In the rows, 128 means zero.
The rows of Z fall into 4 groups, and each row is roughly a mix of its group's hidden directions.
Z (148 x 11):
[[147 115 106 106 130 120 137  67 118 111 159]
 [152 158  98 110  94 145 159 105 102 121 150]
 [102 155 158 152 130 138 156 159  98 152 154]
 [125 123 139 128 157 134 123 117 133  54 136]
 [170 156 142  98 111 140 142 119 127  81 142]
 [129 123 141 105 176 148  83 109 105 125 149]
 [ 87 137  94 121 163 112 101 130 112 161 144]
 [130 125 143 141 176 104  88  96 146 144 147]
 [158 121 161 162 106 107 144 150 163 142 151]
 [140 137 119 141 120 138 136  70  77 136 136]
 [130 160 115 111 119 123 130  66 105 154 115]
 [139 161 113 117  87 119 143 133 108  75 121]
 [125 133 138 134 105 125  88 162 151  75 121]
 [145 141  87 154 140 125  98 116 140 176 108]
 [134 141  82 129  84 125 157 119 146  93 135]
 [145 112 140 102 154 153 120 132  93 173 100]
 [116 134 111 148  84 114 167 109 156  96 140]
 [ 68 123 121 131 138 116 147 125 178 135 127]
 [148 134 133 113 171 137  93  85  96 125 141]
 [137 123 113  74 123 135 102 154 103 102  99]
 [160 115 158 124 145 154 114 107  96 167 104]
 [131 157 134 140  89 119 151 144 151  77 143]
 [ 98 146 125 120 136 144 126 159 186 150 109]
 [139 137 157 161  96 118 147 148 172 123  99]
 [110 101 164 135 164 155  92 140 141 156 135]
 [153 129 142 125 151 156 118 130 111 189 105]
 [126 155 133 124 122 169 135 125 111 184  98]
 [150 122 169 121 163 142 100 128 101 162 107]
 [139 113 144 112 150 115  99 185 118 151 104]
 [ 92 134 115 156 149 126 132 101 140 164 172]
 [153 122 120 167 104 106 146  80 133 111 151]
 [144 102 147 112 133 129 108  65 104 143 133]
 [114 166 119 137 156 128 126 108 123 156 183]
 [ 93 135 102 137 107  90 132 121 107  85 104]
 [148 146  86 114 107 116 149  84  98 144 126]
 [114 119 119 101 168 146 113  94 118 160  92]
 [112 113 157 166 123 156 158 118 108 171 127]
 [153 106 117 133  91 100 128 174 138 127  93]
 [ 94 142 124 130 152 124 104  83 148 169 113]
 [122 111 167 158 137 166 140 145 148 107 164]
 [126 135 138 104 148 162 124 110  69 152 116]
 [113 118 146  96 150  98 104 118 176 110 108]
 [142 128 141  82 164 127  86 132  97 130 110]
 [115 115 155 155 139 164 137 114 151 180 121]
 [120 167 118 130 104 177 156 128 112 146 100]
 [126 101 119  87 173 155 136 124 109 137  94]
 [152 136 133  90 167 157 117 116  90 150 139]
 [108 133 134 137 101 107 165 123 141  75 156]
 [111  91 136 141 140 146 129  88 151  95 164]
 [ 97 129 125 130 112 106 126 119 167  70 137]
 [160 120 166 124 114 104 129 152 168  93 139]
 [152 117  94  98 144 137 117 146 116 166  87]
 [137 108 152 130 139 140  81 155 144 150  86]
 [150 126 128 140 141 159 122  95  96 178 107]
 [142 120 126 144 117 129 171 122 136  65 144]
 [129 118  98 127  95 139 147 106 153  78 105]
 [ 92 152  98 146 117 112 150 178 135 130 110]
 [108  93 110  89 130 103 136 135 175 122 110]
 [108 114 102 160  90 112 163 119 150 136  96]
 [143 161  99 149  86 106 137 137 154 100 109]
 [113 109 101 111 101 132 172 163 133 149 100]
 [137 116 136 155 146 129 153 108 127 192 109]
 [146 118 168 140 131 156 167 106  94 108 145]
 [136  98 153 132  94 106 147 149 168  94 134]
 [175 159 119 113 103 137 135 151  87 134 108]
 [141  96 143 125 146 105 107  78 129 101 157]
 [ 95 116 166 160 132 114 111  83 150 138 134]
 [105 122 122 139 102  97 135 134 173  80 134]
 [130 130 162 145 127 178 149 115 104 119  89]
 [119 137 101  89 107 108 132 145 136  72 138]
 [124 106 181  96 152 156 132 126 108 155 128]
 [145 154 115 111  98 156 119 158 105 150  87]
 [ 94 125 103 132 163 101  91 149 125 163 125]
 [127 130 132 131 139 135 135 161 120 201 124]
 [157  90 173 124 102 147 146 122 128 113  98]
 [137 132 127 166 154 142 107 134 162 178 146]
 [109 139  98 171 136 124 132 112 136 179 152]
 [162 109 170 113 125 143 126 136 122  74 127]
 [165 116 167 112 128 155 133 109  89 157 123]
 [115  88 154 135 158 100 136 103 147 116 165]
 [121  88 175 139 151 144 157 154 114 134 145]
 [161 124 153 162 105 129 155 109 165 137 158]
 [110 140 132 115 117 138 151 162 145  67 143]
 [159 132 125 119  83 124 154 136 149  78 127]
 [ 96 128 132 130 122 151 161  75 147  98 136]
 [131 120 116 115 100 174 172 100 141 123 153]
 [148 151 109 135 130 140 101  64 121 110 140]
 [ 84 100 145 133 149 113 109  83 140 132 151]
 [102 105 119 106 124 130 166 145 164 130  84]
 [103 133 142 130 159 136  81 110 129  83 147]
 [135 120 122 151 115 118 122 176 184 115 114]
 [113  80 156 130 130 116 178 137 118 132 154]
 [142 110 176 114 159 133 106 129 100 168 127]
 [158 108 140 153 116 155 144  86 123 169 122]
 [162 152  98 113 111 131 114 134 109 143  75]
 [142 122 132 109 158 154  92 126 104 176 108]
 [135 142 162 130 142 154  78 108 121 166 115]
 [110 130  94 132 110  94 160  90 106  99 132]
 [132 114 146 155 145 144 162 139  74 128 157]
 [ 92  93 114 125 137  95 166  99 146 124 147]
 [180 133 119 153 129 126 140 110  79 150 129]
 [137 152  77 137 101 102 114 107 120 115  94]
 [139 150 144 126 109 180 153 101 111  96 114]
 [ 84 160 115 148 111 109  90 103 143 111 121]
 [140 117 141 116 167 134  91 155 100 164 106]
 [140  99 170 116 160 127  99 128 110 169 120]
 [136 116 125 166 149 142  69 155 117 136 123]
 [145 124 112 100 142 148  90 147  77 128 107]
 [134  91 153 143 125 140 165 162 157 100 143]
 [ 82 112 148 134 134 135 152  99 149 112 170]
 [159 138 144 130 105 138 139 149  87 124  77]
 [131 126 108 111 106  89 139 177 129  99 101]
 [115 144 111 142 124 123  88  76 112 164 136]
 [135 141 112 144 127 167 161  89 129 153 166]
 [111 121 133 122 133 152 137 101 147 194 112]
 [134 140 148 131 145 167 128  65 124 148 135]
 [ 93 127 133 144 102 104 122 107 186 113 132]
 [164 125 125 114 110 137 104  81  84 118 122]
 [163 179 143 123 147 111 106 166 130 120 138]
 [109 109 100 173 156 111 125 107 142 152 160]
 [147 149 138 122 115 131 119 122 173 171  86]
 [120 136 109 167 105  94 139 173 156 138 136]
 [105 139 140 149 113 115 149 116 144  85 178]
 [108 108 146 141 150  96 144 185 144 141 138]
 [144 133 116 143  84 112 155 145 166  89 131]
 [125 140 134 122  95 173 177 150 118 111 112]
 [113 133  93 126  92 119 144 126  81 158 104]
 [124 116 112 140  99 143 163 136 126 189 114]
 [ 96 117 130  85 142 138 129 169 149 143  93]
 [107 128 144 102 130 106 122 167 144  72 129]
 [115 124 140 128 119 147 151  65 119  90 132]
 [153 119 118 107 134 142 140 138  96 190 116]
 [144 102 126 116 178 133 112  92 106 143  97]
 [167 154 101 111 110 166 104 130 128 164 123]
 [109 133 134 159 122 102 105 109 154  72 134]
 [105  87 127 139 129  85 155 104 111 113 157]
 [105  89 161 123 140 118 145 133 181 145 126]
 [147 104 112 118  90 110 144 159  78 130 125]
 [151 138 135  99 168 147  98 110  89 142 147]
 [149  99 172 111 126 167 154 104 111 140 138]
 [158 129  96 116 150 120  93  88 132 164 137]
 [ 94 118 106  98 132 110 135 108 160 113  82]
 [155 118 131 176 141 107 115  83 118 143 104]
 [148 103 128 164 108 110 152 167 127 154  96]
 [136 135 139 149 149 162 154  88 145 127 173]
 [175 109 125 110 132 108  77 128 109 150 135]
 [111 146  91 141  95 122 160 150 120  85 124]
 [127  99 118 140 142  98 133 103 149 101 181]]
One row of each group comes first, with its name. Which group is each row after those in?
[148 149 146 128 166 140  91 110  97 100 153] | <87>
[147 166 126 125 109 174 138 169 122 133 102] | <44>
[155 138 132 131 136 144 125 113  99 184  90] | <127>
[122 133 132  85 114 136 138 139 116  64 116] | <80>

[137 162 118 145  97 113 131  93 124  94 169] | <87>
[105 146 132 130  94 105 136 104 134  70 144] | <127>
[167 134 125  90 118 153 133  89  90 135 135] | <80>
[125 131 141 158 132 102  98  71 157 135 124] | <87>
[109 113 140 145 172 101 122 120 149 172 154] | <44>
[ 70 107 126 142 113 126 154 159 103 146 125] | <80>
[ 78 124 102 144 103 124 163 144 107 148 148] | <80>
[129 134 131 106 162 142  93 109 107 180 114] | <87>
[ 91 110 120 130  97 127 161 154 170 136 105] | <87>
[ 78 130 133 159 133 112 135 162 162 101 130] | <80>
[124 147 141 129 121 121 123 184 102 129  80] | <44>
[136 143 119 123 107 117 204 122 127 124 138] | <127>
[149 161  89 152 104 135 145 139 103  92 142] | <44>
[108  91  92 123 130  90 166 121 154 127 118] | <127>
